One turn moves each row of this set onto another row. After a few examples, where does it send each row asked below?
zani: [ 0.36 -0.36  0.36  0.15  0.28 -0.12 -1.56 -0.70  2.15  0.72  1.74 -0.10
 -1.38  1.56 -0.22  0.65 -0.56]
Nek: [-0.60 -0.57  0.07  1.35  0.07 -2.13  1.95  0.03 -0.12 -0.11 -0.27 -1.94
  3.22 -0.27 -1.54 -0.38 -0.18]
pevo: [ 0.09  1.92  1.00  0.23 -2.44  0.14  0.55  0.50 -0.95  1.62  0.43  1.12
  1.34  0.54 -0.88  0.24 -0.35]
salab: [-0.22  1.56  0.19 -1.16 -0.65 -0.36  0.72 -0.28  0.52  1.19  2.00 -3.45
  1.93 -0.79 -1.56  0.03 -1.39]
Lezap: [ 0.36 -1.03  1.87 -0.05  1.52 -1.56  0.75  1.38 -0.69  1.55  0.86 -1.34
  1.80 -0.89 -1.38 -1.84 -0.50]
rotug: [-0.15  0.48  0.57 -0.71  0.74 -0.23 -0.76  1.72  0.94  0.77  0.26 -1.47
 -2.95  1.36 -1.21 -0.28  0.15]
gisa: [-0.18  0.14 -1.87 -0.91  0.49 -0.68  2.50 -0.34  0.04 -0.36 -0.14 -2.55
 -2.03  0.79 -1.20 -0.66 -0.58]
Dibut: [ 0.44  0.12  1.83  1.14  0.93 -1.24  0.50  1.60 -1.18  2.06  0.87 -1.92
  1.30 -1.62 -0.99 -1.56 -0.19]
duzez: [-0.53  0.88  1.58  1.30 -0.49 -0.17 -1.04  0.31  0.88  1.40  1.32 -1.27
  2.31 -1.48  0.38 -0.60 -1.31]
ralu: [-0.07  0.79  0.14 -0.01 -0.11 -0.93  1.06 -0.45 -0.04 -0.41  1.11 -3.82
  3.02  0.61 -1.29 -0.18 -0.53]
tigez: [-0.59 -0.74  1.35  0.83 -2.05 -1.05  0.00 -0.79 -0.71 -0.99 -0.22 -0.40
 -1.07 -0.42  1.05  0.41  1.41]
Gidu: [-0.90  0.75  0.19 -0.22 -0.90 -1.18  1.41  0.24  0.65  2.35  1.12 -1.37
  1.45 -2.47 -1.82  0.02 -1.39]
Mip: [ 0.16  0.50  1.01 -0.12 -1.60 -0.54  0.88  0.29 -0.80  0.25 -0.10  1.34
  2.40  1.94 -1.05 -0.11 -0.17]
Zavuf: [-0.65 -0.87 -0.61 -0.95  0.72 -0.78  1.10 -0.21  2.14 -0.93  0.34 -0.04
 -1.78  1.03 -1.96  0.94 -0.37]
menos: [ 0.36  0.29  0.56  1.12 -0.61 -2.44  0.04  0.97 -2.95  0.54  0.50  0.36
  0.84 -0.76  0.70  0.69 -0.94]
vorek: [-0.06  1.26 -0.11  1.29  1.77  0.95  0.87 -1.21  0.12 -0.79  1.27 -1.79
 -1.63 -0.44 -0.46  1.52  0.55]
naviv: [-0.39  0.16 -1.11 -0.59 -0.93 -1.73 -0.26  1.31 -0.98 -1.39 -0.24  0.24
 -0.65  1.76  1.21 -0.50 -0.26]
gekip: [-0.17  0.82 -1.88 -0.34  0.14 -0.49  2.30 -0.14 -0.17  0.01 -0.08 -2.87
 -2.38  0.33 -0.93 -0.46 -0.44]
dinas: [-0.01  0.49  0.78  0.23  1.11 -1.34  2.61  0.57 -1.69 -0.31 -0.34 -2.39
  0.91 -1.16 -2.26  0.90 -1.88]
roded: [ 0.19 -0.78  0.74 -0.87 -0.14 -2.61  0.17  0.77 -2.04  0.71  0.98  1.22
  0.99 -0.55  0.20  0.46 -1.63]
Zimun: [ 0.55  0.20  0.24  2.20  0.15 -0.20 -1.52 -0.54  1.20 -0.04  0.91 -1.01
 -1.06  1.95  0.26  0.79  0.40]
gupov: [-0.52 -0.63  1.62  0.75  0.42 -0.76 -0.58  0.06  1.00  0.07  0.82 -0.97
  3.37 -0.14  0.20 -0.96 -1.15]
Romid: [-0.70 -1.37  1.45 -1.24 -1.90 -0.95 -0.02 -0.90  0.22 -0.32  0.46  0.50
 -1.32 -0.69  0.49  0.29  0.48]
dukam: [-0.13  0.60  0.83 -0.48  1.01 -1.16  2.53  0.52 -1.33  0.28  0.08 -2.11
  0.56 -1.55 -2.43  0.94 -2.32]
difof: [ 0.01  0.25  0.46  0.42  1.08 -0.61 -0.68  1.67  0.46 -0.30 -0.44 -1.95
 -2.27  2.17 -0.95 -0.38  0.92]
videp: [-0.22 -0.25  0.05 -0.75  2.52  0.53  1.04 -1.50  0.92 -1.07  1.51 -0.93
 -1.19  0.28 -0.95  1.13 -0.10]
Vir: [-0.43  1.43 -0.82  2.26 -0.27 -0.23  0.81  0.19  0.79 -0.56 -0.05 -1.40
 -2.37  0.06 -1.08  1.54  0.68]
Tazos: [-0.56  1.22 -1.08 -0.96 -1.62 -1.10 -0.62  1.50 -0.66  0.04  0.41  0.35
 -1.68  0.38  1.10 -0.29 -0.78]

naviv goes to menos
duzez goes to zani
And these:
difof goes to Dibut
Mip goes to tigez
gisa goes to dinas
ralu goes to vorek
Zavuf goes to Nek

